Rotation paths and how fast each direction turns (deg/step):
Each turn is a multiple of 5 degrees from 10 to 175, or 0.
Each row of a path follows its step; steps can be skipped.

step 2: [ -6.3   1.1  22.7 -21.2   1.7  28.8   1.4  -8.3  36.6 -32.1 -19.6  24.3
  30.6 -32.1 -24.4 -12.8 -13.5 -33.1 -27.1  14.7  -7.9   9.6 -31.1  20.7
   3.0  -2.9   7.8  19.8  -2.5 -36.1  -8.6   8.0  11.6   0.1  19.7 -10.3
 -18.8  22.1  24.9   2.1   9.7  18.8 -18.4 -13.7  35.8 -21.8  12.8]
step 5: [-21.3  28.0 -16.0 -10.3   9.3 -23.0  -0.4 -11.8  22.6   5.1 -24.2  38.2
 -19.1  -7.4  35.5   4.4  33.4  27.7  -9.9   1.6   8.1  18.2  26.1 -29.8
   1.7   0.4 -23.0  -4.2  13.5 -11.5  32.2  31.6 -13.1  24.2  15.9   9.9
  25.9  -1.6  29.1   6.6 -27.9  15.3  10.9   9.4 -24.5   2.3 -13.2]
step 9: [ -9.2 -15.8  -8.3   0.3   2.2  -4.7 -16.8 -14.7  10.3 -28.1 -11.5  -2.6
   8.6 -14.4 -22.6 -21.2  12.0 -33.5   7.8 -29.8  11.6  -1.6   1.7 -20.3
  50.7  -2.6   2.6  29.3   0.7 -48.9  -8.6  26.6  15.4  -8.1 -31.6  11.5
   4.8 -17.2 -15.5 -28.0  31.9   2.9  10.5  17.9  19.7  36.0  -1.3]
step 12: [  3.4  21.1  15.8  -1.0  -1.6  -3.8  26.8 -18.1  15.0 -32.6 -33.2  13.7
 -16.3 -15.4 -21.8  -5.8  17.5 -23.9 -18.1   4.8  41.2  19.6  -4.8  21.6
 -14.3  15.1  -7.4 -21.0  25.5  -4.0   5.4  -2.0  19.6  12.2  54.9  -1.1
 -27.6  13.7  27.1  21.3 -15.5 -20.4  19.5 -12.8   8.7 -21.3  -8.7]
step 15: [-41.5  -1.7 -28.6 -24.2  25.0 -17.1 -17.6 -15.0  27.8 -12.8  -4.7  13.0
  24.7   8.0  27.3  10.8  -9.3  21.8 -26.0  -1.2 -17.5  -2.8  -8.3   1.3
   1.3  26.7  15.6  -0.2   9.9  -7.3  29.6  43.3  12.9  35.6 -35.8  12.6
  -1.3  -7.4   8.3   0.4 -25.9  27.9 -10.2   0.0  12.0  33.3  -2.1]
step 20: [-22.0 -18.3 -11.7   0.9 -15.1  -4.8  17.2 -32.2  13.8 -37.1   0.3  19.7
  33.7  22.2  -2.1  11.4   6.6 -10.2 -11.1   4.5 -16.8  15.7   8.8  -5.1
  40.8  -8.8   0.2 -12.2 -20.7   9.9  -3.0  16.8  49.0  24.8   5.0  -6.8
  -1.3  30.8  39.5 -25.5 -19.9   2.0  24.1  10.0  21.9  31.4  -1.6]
step 21: [-27.9  -7.9  12.8  24.1   5.5   1.7 -14.2 -16.3  31.1 -20.5   9.3   4.1
 -26.4  -0.4 -13.8 -11.4  -2.4 -12.4 -36.4 -39.3   0.1 -15.8  23.1  23.5
  13.5 -29.2  17.9   9.1   7.2 -11.0   0.4  49.2   7.9  13.9  36.2 -20.2
 -36.1  -2.6  -4.0 -18.0 -17.6 -16.8 -15.4  22.1  19.5   5.8  -1.6]
step 33: [-33.2  11.5  16.3 -19.3  24.6  -8.8 -28.2 -25.5   5.1 -31.7 -25.5  -2.6
  -0.2  40.1   8.7 -13.8 -17.0  21.0 -21.0 -20.9  36.3  24.3 -19.2  21.7
 -19.6  -4.2   2.2  -3.1 -15.3  19.4   1.4  12.1 -19.1  -6.9  48.4  31.9
  -5.4  -2.5   9.6  -2.4 -34.9   7.3  -1.1  -4.2   7.3   1.8 -18.4]
step 40: [-49.7 -21.2  10.3   4.9   0.5  23.9  -6.4 -20.9  -0.7 -25.8  -4.7   3.0
  15.7  -4.6  14.6 -17.3  -8.4 -14.9   4.0   5.6  22.2   1.3  -1.6 -23.1
  13.9  10.7 -12.3 -21.7  25.7   8.4  14.2  16.2 -12.4  49.7   7.5 -12.0
 -11.1   1.2  41.7  14.3 -14.7   0.9   3.7  60.9  21.5   3.5  -8.3]
Directions:
[ 0.2 20.5 -7.0 -1.9 14.5  3.0 10.8  8.6 -2.3  6.1  1.2  1.8  3.9  6.8
 -3.8 -7.7 -2.4  1.6  8.9  4.1 -2.3 -1.4  2.0 -4.7  7.9  2.5 -1.9  1.1
 -2.7  4.2  5.9  6.8 -0.7  7.3  1.8 -3.8  3.7 -4.3 -4.0  3.2  5.3 -2.1
 -5.2 -2.3  4.1  4.8  2.1]  35
[  4.5   6.0  -1.9  -4.0  -5.0  -8.0 -14.3  -2.1   3.7   3.8  12.0   2.2
   0.4  -5.4  -9.0  -5.6   4.6  -4.1   8.9   2.2  -5.2   7.4   0.7   2.4
  -3.7  -1.8   2.2  13.1  12.3   4.5  12.3  -5.1   5.7   2.3  -0.6   7.7
  -1.1   1.5   2.4   1.5   5.8  -0.3  -2.9  -0.1  -4.1  -0.6  -3.7]  55
[ -2.4   4.6 -10.7  13.5 -13.3   5.3   1.6   0.8   0.5   3.7   9.6  -2.2
  -6.4  -5.4   1.3 -10.3  -2.9  -8.1  -1.6   1.9   1.8  -5.4   3.0   3.6
  -6.8  10.1   0.1   1.7  -2.1  -2.4  -0.9  -2.2  -0.1  -0.6   6.7  -1.2
  -1.8   4.2  -1.9   3.3 -10.8  -6.1   4.6  -3.2  13.0   7.7   2.0]  80
[ -2.3   6.9   0.1  -2.3  -1.7 -11.1   3.7  -1.6   0.3   4.8  -3.3  -4.4
   2.7  -6.5  10.1   0.1  10.7  -3.5  -3.0   4.0  -2.7  -7.3   5.6   1.9
   1.2   7.3   4.5   3.1  -8.9   3.4  10.3  -2.5 -13.2 -10.4 -13.3  -5.6
  -5.0  -0.6   3.3   4.9  -2.3   9.1  -0.2   0.8  -3.7   1.0  -5.6]  35
[ -7.1   0.2 -11.9  -6.4  -8.9   1.0   6.2  -3.5  -3.4   4.1  -8.6   1.7
   3.2  -5.7   2.6   2.0  11.1   6.7  -4.0  12.3  -6.4   5.7  -4.1  -4.0
   1.1  -1.4   4.0  -4.4   7.9  -2.7  -4.5  -2.6  10.9   2.8   5.4   1.4
  -2.3  -8.6   1.3  10.5   3.6   8.9   2.9  -1.4   8.1  -2.8   1.7]  145
[ -1.8  -2.9   0.6  -1.4  -9.9   7.0   1.8  -1.3   6.4   9.1  -0.5   6.7
   3.4  -2.0   4.9   9.2   2.4 -14.0   7.4   2.7   2.0   5.8   4.9  -0.6
   4.6   5.7  -9.8   1.1 -10.1   6.7  -2.3   1.5  -3.6   4.2   4.8   7.2
  10.5   2.2   4.7  -2.7   3.2   5.0  -9.3   7.5  -0.3  -5.6   8.6]  125
[  3.6   6.0   7.6   6.0  -0.3   7.8  -0.5  -4.6  -2.8  -1.2  -6.0   0.0
   1.8   5.4   2.2   3.4  -2.4   5.2  -7.6  -3.7  -9.1   4.5  12.4  13.5
   3.7  11.2  -4.2   5.7  -0.5  -1.9   2.5 -12.7   9.5   1.1  -1.1  -6.5
   6.3   2.7   2.5  -1.1  10.6   1.0   4.0  -7.4   3.6  -2.7  -3.0]  60
[ -8.7   0.1   4.4   8.0   1.5   0.5  -3.7  11.3   4.2  -1.8   3.0   4.2
   3.4  -3.1   5.7   0.7   3.4  -5.9   6.0  -3.3  -6.3   5.4   7.7 -11.6
  -0.3  -3.5  -3.7  -3.8   3.0 -17.4   1.4  -3.5  -2.0  -5.3   3.8  -2.9
   6.4  -4.7 -11.9   2.4  -1.3   1.5  -0.6  -1.2  -0.3  -5.9 -13.8]  85
